Each named move below is a turn or a mirror, shown by a few rows before and after it. Which moves, in which order, take the first row of each later pair to the second? The first pair is answered.
move j150:
[-13  -2  26 -16 -14 -23   8   2   1 -14  39 -10   7 -12   5   9  -5  17
 -29  -5   0 -14   7  20   1 -35  49 -12]  ->  [-30   7  18 -23 -23 -30   9   3  -4  -1  43  -1   8 -14  10  19  -3  11
 -23 -18  -6  -9  11  18 -17 -18  36 -10]
[ -2 -20  -8  -6  21  13  -2   7  -4  -8 -14  23  -6   0 -19   0 -24  23
  12   4 -19 -30  19  -2  18  27 -26   2]  ->  [ -3 -22  -7  -6  23  11  -2  10  -6  -9 -14  23  -3   0 -14   1 -24  24
  11   1 -18 -27  19  -1  15  25 -24   1]
[ -2   4 -30  -6 -25 -18 -21  -2  21   5  18 -26  28  10   0  13 -23 -20
   8  -7   6  32  -8   0   0   6 -12  -9]  ->  [ 21  -9 -20   1 -13  -8 -20   4  25 -14  10 -39  25   8  -4  -1 -23 -13
   1   7  12  25 -14   3  18 -10   3 -10]
[ -5  10  -5 -26  -5  -1 -27  -4  14 -26  21  -6 -14   4 -16  10   9  11
 -29  -4 -24   9  17   3 -28 -13  19  15]  ->  [ -1   9  -6 -26  -6   1 -27  -3  14 -29  18 -10 -14   4 -16   7   8  13
 -26  -2 -22   9  18   3 -21 -17  22  16]
move j981:
[ 32  -1   9  36   8  16  -2   8   2 -24 -13 -32  -9  30  -6 -25  52  -5
  -9   4  25   4 -21  14  17 -19  -4   8]  ->  [  9 -11 -14  26  28  23 -23  25  -8  -4 -31   1   0  19  -6  -5  37  -1
  31  -9   5   7 -18  30   8  22 -37  12]
[  1 -22  13   0  14   2  -4  32 -17  -2   2  20  -5 -20   0  -3 -20   5
   8   5  -6 -10  -4  20  11   0   2   3]  ->  [ 11 -18  23   4   3   0   4  24 -12 -12  11   5 -11 -16   2 -12 -15   5
 -10  11   5 -12  -2  12  13 -20  17   0]
[ -6  13 -14  21 -20 -26   3 -11   9  -2   6 -11  11   4 -13  10   7 -20
  14 -31  -6  39   6 -16 -16  22 -12   1]  ->  [ -1  16  -8  22 -23 -28   9 -18  12  -5   8 -19   9   7 -13   5   9 -21
   5 -30  -1  36   8 -20 -13   8  -5  -1]
move j583:
[ -7 -13   5 -12  21 -11  -4  25  -3   9   7  -8  -2  -7   7   9 -18  50
   2   1 -19 -20  10  19   2   3  11  -4]  ->  [-26  15 -15  -8   4 -15  13  -3  -1  32   8  17  -2  -5   2  12  13   7
  19 -20  -8  10   5   1 -27  22 -21  -5]
[ 14 -21  -9  14  12   3 -15  15   3  -9 -32  17  15 -10  16   2 -12  -7
  49 -17 -14 -10   0   1  23  -1 -20   6]  ->  [  7  16   7  18 -16 -11  23 -18  -1  -5  -8  22  -8  -1  19 -14  32 -27
  20 -20   9  -3   1 -30   6 -24 -16   1]
[ 28 -24  23  -1   9   1  -9  14   2 -24  -1 -33  -4   0   6 -12 -17  28
 -18   7  -2 -19  -6   4  27 -27  35   2]  ->  [ -4 -11 -25  -3   6   6 -21   2   7  15 -21  -2  21  -1  -8  14  -2 -25
  43 -23 -10  27 -13   2 -10  35 -22   2]
move j430:
[ -1  -7 -18  18  -9   6  10 -11 -11   7 -26  13 -21 -10  10 -16  17   8
   4  -6  -7 -19 -16  -9   1  -3 -39   2]  ->  [  0 -12 -17  20  -6   7   7  -9 -13   7 -27  11 -18 -11  13 -12  14  12
   6  -5  -8 -22 -13  -5   5  -1 -39   3]
[-30   7 -12 -13  -8   8  -4   6 -11  26  -5   9   4  -1  -9  11  -5  -8
  17 -24 -15   1   6   6 -13  29 -19  -5]  ->  [-31  11 -12 -12 -16   7   6  -2  -6  29  -1   7   5  -1  -8  11   2 -16
  13 -27 -11   4   5  -2 -18  27 -20  -5]
[ -4  27  -4  -8  -9   9  18 -17  20  -5   5  -4  -7 -26   9  22 -23  -6
  15  29  28  14 -28  22  -7   9  10   6]  ->  [ -3  20  -5 -11  -6   7  11 -11  19  -2   2  -3  -5 -28   8  26 -30  -1
  23  32  24  10 -27  28  -6  13   7   5]
[ -5   9  21   2  -1   7  14   1 -10   7 -16  50 -30  18 -20 -14  19  -6
  16  -2 -11 -11  26   5 -18   2 -13  -4]  ->  [ -6  -1  21   2   6  11   6   8 -13   6 -23  52 -27  12 -16 -11   9   3
  20  -1 -15 -16  27  12 -13   6 -13  -5]
move j881:
[-35  -6  -7 -14 -34 -10   7 -19  15  13  45 -34  37  27  13  26 -14 -23
 -30 -13  12  26  21 -25 -29  -6  19  -3]  ->  [-63 -14 -16 -24  -8  -5  -4   6 -11  37  28  20  30  13  22  40 -21   7
  -1 -21 -13  11  31  -5 -30  23  -8  -1]
[ -2  26  -6 -14 -19 -10  28  -3  -3  15   0 -18  -8  -3  17  -7  -7 -21
  -3 -18  -8  10  12 -13 -14  19   5   7]  ->  [ -6  15  -6 -16  -2  -6  25  10 -18  20 -13   5 -15  -9  20  -5 -10  -6
  11 -17 -21  -3  18  -2 -11  30  -9  10]
[ -6  -2 -10 -15 -10 -10 -14  10   8  15  33 -19   3   5  13  17 -23   1
  -6 -10   2   4   4   7  -6   5   4   3]  ->  [ -9  -9  -8 -14   3  -5 -16  20  -2  19  25  -3   0  -1  11  16 -24  13
   2  -9  -6  -3   5  16   0   8   1   2]
[  2  17  -8 -10  14 -11   1  -2   5  -1   0  12  -5  -6  15 -13  13   5
   2   9 -20 -29  14  13  14   5  -4  -3]  ->  [ 13  19  -3  -7   9 -11   5  -5  11  -9   1   1  -4  -4  14 -16  15   4
  -4  12 -12 -28  12  12  22  -2   7  -3]
Now pairs of rows:
Each pair is two moves apart.
[-14  33   2   2 -23 -18  33 -29 -15   9  17  14  -8   4   1  -2  37 -15
 -10  -9   9  13   3 -22 -26   1  -3  -3]  ->  [ 24 -35  -6   9  27  15 -22  17  -1 -16 -28 -12  23 -11  -8   4 -17  13
  22  16 -11  -6  -6  22  23  12   9   4] -> j150 j583
[ -9  -2 -32  20  20  17 -10  -3  -4  15 -29  20  -5 -14  -7 -13  20 -30
  39  -3  11   6 -15 -12 -12   4 -35  -3]  ->  [  5 -30 -19  17  37  22 -29  24  -3  -1 -32   4   1 -19  -5 -15 -11   6
  33  11  -4 -20 -10  10  11  -8 -14  -2] -> j583 j583
[-16  41  22   3 -20 -36  28 -13 -18  17  20  16 -10   0  24  -1  43  -1
 -20 -15  17   7   0 -31 -21  -7   4  -5]  ->  [-24   3  15  -6  24 -22  -4  32 -34  20  -9  47  -7 -15  29  15   5  44
  15 -10 -13 -19   7   8  -1  18  -8  -3] -> j881 j430
[ 23  14  -6 -19 -19 -10  -3 -31   6 -11  26   3 -12  14 -13 -27  35 -20
  -3   7   8   6   7  -4   0 -21  14 -12]  ->  [ -8  19 -17 -31 -15 -15  -8 -22  -5  12  26  33 -12   8  -6 -12  32 -15
  11  -7  -6   7  15  -1 -16   6  -7  -9] -> j150 j881
[  4  14 -13 -11  -2   3   7  -6  -2   5   6  18   6 -24  -6   0   9 -27
   8 -11  -1  13 -23  -4 -16  19 -22   5]  ->  [  6   8  -8 -11   8   6  11  -3  -8   2  -6  31   0 -28  -5  -8  14 -17
   9  -6  -3   6 -24   0  -9  15 -23   5] -> j881 j430
[ -5  19   4  13  37  -4  12   2 -12   7 -18  40 -33 -32  20 -22  -1   6
   9  -2 -20 -41  11  -9 -17  -2   1  23]  ->  [ 25  14  13  24  30  -1  17  -8   4 -14 -17   6 -30 -25  14 -38   2  -3
  -9  12  -5 -39   2 -14  -3 -27  22  22] -> j150 j881
[ -5  10 -19   4  22   9 -26   9 -16  24 -23  23   1 -21  17  14   4  -3
   9  -4   4 -26 -10   3  14  33 -10 -14]  ->  [-15  42  -6   0 -12  -8   0 -11 -14  25  11   9  -7 -11  24   8  21 -14
 -25  -9  19 -17  -3 -19  -7  16  -1 -15] -> j981 j150
[  3 -35   4  22  27   6 -25  12  -3 -13 -40  12  17 -12  -6  -6  -7  16
  16  16  -7   0  20  25  18   4  -3   6]  ->  [-38   5  -2   4 -11 -22  -9  -7 -12  20   1  27  13  -3   4  16   6  -6
   4 -16  -7  22  31   2 -29  25 -22   4] -> j981 j150
[-41  24   0 -14 -25 -16  13  -2 -18  23  21  28 -11  -7  10  11  -6   6
  -4 -17 -12  -1   5  -3 -20  19 -16  -1]  ->  [ -5 -16 -24   8  11  15 -19   5   0   4 -29  15  13 -18 -11   9 -14 -15
  39   0 -13  10 -14  16   7  32 -25   1] -> j150 j583
[-14  12  -1 -13 -17 -15   6  -6   9   7  21  -7   9   2   1  13 -12  -7
  -8 -13  -4  13  -3  -5 -11   5  -5   4]  ->  [ -4 -13   5  -6  16   6   0  14  -5   2  -6  18  -3 -10   5   4 -14  22
   4   2 -12 -12  -4  16  11   0  -6   5] -> j881 j881
[ 19  -6  -4  -6  14   3   3  14 -20   2 -11  30  -3   2  -3   8   5  15
 -11 -18 -22  -8   1  22 -22   9  20  -3]  ->  [ 24  -2  -3  -1  13   5  12   5 -22  -2 -13  33  -9   3  -8  -6  20  10
 -13 -16 -10  -8  -2  17 -17   2  24  -3] -> j583 j881
[ 30   0   9   2  -8 -18  10  -6  10 -11  -9  -5 -38   9  11 -28  16  13
 -27 -17  13 -25  12  -6  -2 -30  20   5]  ->  [ 10 -12 -32  -2   8  -5 -21   5  12  15 -33  15 -13  -3   1  -1   2 -11
  30 -35  -7  -5   7  10 -18  27 -23  13] -> j430 j583
[  1 -16   3 -10  29  18  17  14 -37 -10 -13  49  -6 -27  -7 -20  31  13
   7  14  -1  15   0   8  11   5 -25 -10]  ->  [ -5  -7   4 -11  19  11  24  10 -36  -4  -5  55 -12 -24  -4 -18  36  12
   4   9   0  19   2   3   3   4 -30  -8] -> j583 j150
[ 10   4   9  15   1  10  22 -11   2  -8 -10   5  -9  -2  -7 -22  31 -13
  -8  15  20  -2  -9  -8  11 -17   3   0]  ->  [ 19 -24   2  10  16  16  -5   6   5 -14 -20  -7   5  -6  -6 -14   4   4
   4  21   5 -12  -8   9  26  -9   7   4] -> j583 j981
[  8 -11   4  -3  -2  16  -6   1   6 -22  -3 -13   6   4 -10  -1  -6  -5
  10   3  -3   1  -7  -4  11   6  -4  -5]  ->  [  0   6  13  -8 -15   7   9 -10  -2 -16  12  -9  -7   8  -2  -4   1  -3
  -9  -2   4   3  -1 -13   0  -5  -1  -6] -> j150 j583
[-16   0   0  -5 -14   5 -28  27 -19   6 -11  26  24   0  21  -2  10 -10
  12  -1 -22   9  -4   9  -9  -1  -2  -1]  ->  [ -6  11  -3   5 -16  11 -16  12 -16  -1 -20  22  19   3  13 -15  30 -25
  14   1  -9  21 -11   0  -9 -12  -4  -4] -> j150 j583
[-12  -1 -11  -3  -6  -5 -13 -24   5  30   6  21 -18   4  11  23  19 -16
  -7  -8  15  17  24  31 -14  19 -18 -11]  ->  [ -7  -3   0   3   5   3   0 -26  -2  25  -3  34 -29   0  11  12  31 -10
  -8  -1  21  10  22  32  -2   6 -17 -11] -> j881 j430
[ 38 -44 -21  10  15  31 -31  17   8  -1  -5 -40  13 -10 -26  21 -21 -26
   5  28 -12  20   6 -10  28  -4   4   4]  ->  [ 43 -27   3  13   3  23  -6   3   4 -13  12 -46  -7  -3 -16   5  -3 -19
 -30  40   4  10   8 -23  33 -37  23   3] -> j583 j583
[-29  13  -7  14 -19 -20  11 -37  -2  16 -14   6   4  -1  -2 -12  -3 -17
  25 -29   5  15  -9   4 -15  19 -28 -22]  ->  [-28 -14   5   6   5 -18  -6  -3 -17  14 -24  17   0  -8   5  -7 -33  29
  27 -19 -15 -17   1  28   6  17 -19 -22] -> j583 j981
[  2  -9  -3   7  19   7   7  -1  -4  -2 -26  27   0  -7 -14  -3  13   0
  22   0  -3  -4  -5   6  10   8 -15  -2]  ->  [  7 -14   5   7  23   6   5   6  -4  -9 -22  20  -1  -8 -10  -9   7  14
  10   5  -1 -15  -3  11  18  -5  -2  -2] -> j583 j583
[  5 -27  -2   8  32  39  10   4   8   6 -28  17  -8  -9   0  -5  20   8
  18  -3 -15   0  13  15  13  42 -23  14]  ->  [-13  -6 -10   4  10  26  16 -10  14  19 -11  15  -2  -3  -2   8  24 -13
  19 -19 -12  17  16   1 -12  54 -33  16] -> j881 j150
[  2  22  -1  13 -16  -6  15 -12  17 -10  21 -23  -2  12  -3 -11   4 -24
 -21  -1  19  15  -9 -32  -5 -22  17  -2]  ->  [-11 -12 -21  14  34  16 -12  24   0   5 -25  24   2  -9  -3   3 -13   1
  33  -2 -10   2  -8   3   8  16 -19   4] -> j981 j881
[  6  12  13 -13  13  -5  18  -4  17 -12  17  -6 -13  -5  30  26 -24  38
  22  10   2 -17  10   9  -7 -10   9   1]  ->  [ -2  20  11 -15   4  -8  20 -10  19  -5  22  -3 -10  -4  32  31 -20  32
  23   2   2  -9  11   2 -15  -2   6   2] -> j881 j150
[ 16   6   2   8  -1   0  19 -18  10 -15 -20 -17 -16  -3  -4 -21  31 -13
  -8  10  16  17 -15 -13   2 -18   4 -10]  ->  [ 17 -13  11  -7   8  -4   3   9   2 -21  -8 -25 -15  -5   6 -11  -8  34
 -21  13  -3 -10  -2   3  16 -23  24  -7] -> j150 j583
[ -7   4  -2   5   7 -18  -6 -12   0  -3   6  -9  -3   2  -7  23   3   6
  -4 -18  12   3 -18  -6 -24   3   0  -9]  ->  [ -3   3   7   4   9 -18  -2 -12  -3  -7   8 -10 -10   2  -7  16   4  13
 -14 -14  18  -1 -16  -3 -18  -7   6  -9] -> j881 j981
[ 29  -6  15   1   0  -1 -18  12   4 -20   1 -22   4 -12   2 -12 -18  32
  -4  25 -14 -19  -5  16  24 -30  38  -7]  ->  [-13  -4 -10 -14   6  -6 -34  25  -5  15  -5  16  13 -15   8  17 -28  26
  33   0 -36  -6   0  23   0  18  -3  -2] -> j981 j150
[-13   2 -14 -16   9 -19 -24  15  -2  16  16 -21  25   7  24  28 -50  35
  -7 -20  -9 -19  16  -4  -9  18  11   4]  ->  [-18  13 -27 -12  -3 -20 -21  -2   7  24  15 -21  35   7  16  34 -37   1
   6 -27  -3   5  10 -15 -26  30  -7   2] -> j981 j583
[  7  11  -4   5  -2   9  11 -12  -2 -10  -1   8   3  -6   0 -11  20 -20
   0  -2   7   7  -5 -11  -4  -4  -9   7]  ->  [ 14  -5   8  -1   4  10   2   4  -4 -20   3   1   1 -10   4 -14   0   9
 -13   9  -1 -13   2   0  12 -15   8   5] -> j881 j583
[ 36   3  -6   7  -5  -4   2  -9  24  -1 -15 -35  19  15 -20   1  18 -34
  -7  -9  39  27 -11   6  -5 -16  10 -14]  ->  [ 35  -5 -16   5   4  -1  -8  -1  27   1 -21 -31  29  13 -23   9   9 -34
   7 -11  31  28 -13  10  -4   0   3 -15] -> j583 j583
[  2  -4 -23 -13 -12  -4 -27  13  18   1   4 -32  22   9  -8  14 -22 -12
  -3   1  -3   6   1   8 -11  12   0   1]  ->  [ 12   3  -8  -7 -18 -10 -12   8  17 -11  11 -39  11  10  -5   2 -14  -6
 -25   7   6  -2   4   1  -3 -14  18  -2] -> j881 j981
[  0  -8 -13  -8  -4  -7 -24   6   2   4   3  -9  12  -4   9  14 -29   5
  20  -9 -13   8  13   2 -14  13  -7   9]  ->  [  2  12 -13   3 -13  -8  -2 -21   5   7   0  -4   5   0   1   1   8 -22
  19  -9   8  25   6 -14 -22   5 -14  10] -> j150 j583
[  0   5  21 -14 -10  11  27 -25  -6   3  12  -7  -3  11 -11  -1  -2   0
 -14   8 -13   7   8  -7   6 -14   5   4]  ->  [ -1 -12  13 -15  12  20  15  -8 -14   6 -12  12   1   3 -11   4  -9  11
   9  12 -24   0   8  12  14   1 -11   6] -> j981 j881
[ 23  -1  26  24  34  10   7   7  -5 -28   8   7 -31  -2  15 -16 -16  26
 -32  20   8 -18 -24  14  50 -42  35  16]  ->  [ 15 -15 -25  14  26  14 -43  21  24 -10   2 -25  21   1   4  31 -61 -16
  16  -1 -16  22 -30  26  26  20   8  19] -> j881 j583
[  5 -18 -11  -8 -16 -20 -14  -2 -14 -27  22 -39  11 -31   5  -2 -21 -25
 -14  -1  -6   6  -8   6  -5  38 -12 -26]  ->  [ -6 -10 -13  -9 -18 -22 -10  -7 -18 -17  18 -23   6 -32   6   2 -15 -32
  -6  -8  -7  11  -6   3 -15  47 -25 -27] -> j583 j981
[  6  10  -1  -9 -14   9   8 -12   4  -4  20 -23  -6   3  -2   1  26  -3
 -16   3  18   4 -13 -23   5 -21  17   6]  ->  [ 15 -17 -11 -12   4  17 -21  14   6 -11   3 -31  13  -3  -4  14  -7   9
   0   6   3  -3 -14  -2  19  -5  17  10] -> j583 j981
[ 10 -17   0   7   5   5  -4   1  11 -15  -4 -10   4   2  -4  -7  -8 -10
  -8   9  -3   8 -12   5  10 -12   7  -1]  ->  [-14 -10  -5   0   9   3  -5   9  -4   6  -7  19   2  -1   2   6  -7  -5
   8  -3 -17   8  -3   9   0   8 -15   2] -> j150 j881
[ 17 -28   9 -33 -19  -8 -15  -9  -1 -17  16  -2  -5  -1  -7   1 -18  20
 -14   8 -23 -15   9   2  10  -3  21   4]  ->  [ -4 -19  -7 -39 -18  -7 -15 -10  -9   4   8  23  -1  -4  -9  16 -11   6
  14  -5 -33  -2   9   4  -9  29  -7   6] -> j430 j981
[ 28 -19   6   8  25   0  23  -7  -3 -23 -27 -18  -7  -7 -26 -45   3  -5
   6  33  21  18 -12  -2  34   0  11   7]  ->  [ -2  13 -12  -5 -15 -23  28 -24   5   2   6 -23   4   5 -24 -21   7 -39
   2   6  22  51  -7 -22  -8  24  -4   9] -> j881 j150
[ -9  -6  -2   4   0  -4  11 -15   5   6 -23  27  -5 -16  -2 -12  31  -7
   8  -6  13  -4 -23  -8  -4  -7   2  -1]  ->  [ -9 -21  -7   3   9  -2  -4  -3   6   7 -32  26   3 -19  -3  -5  15  -3
  20  -6   2  -4 -23   2   2   1  -3   1] -> j583 j583
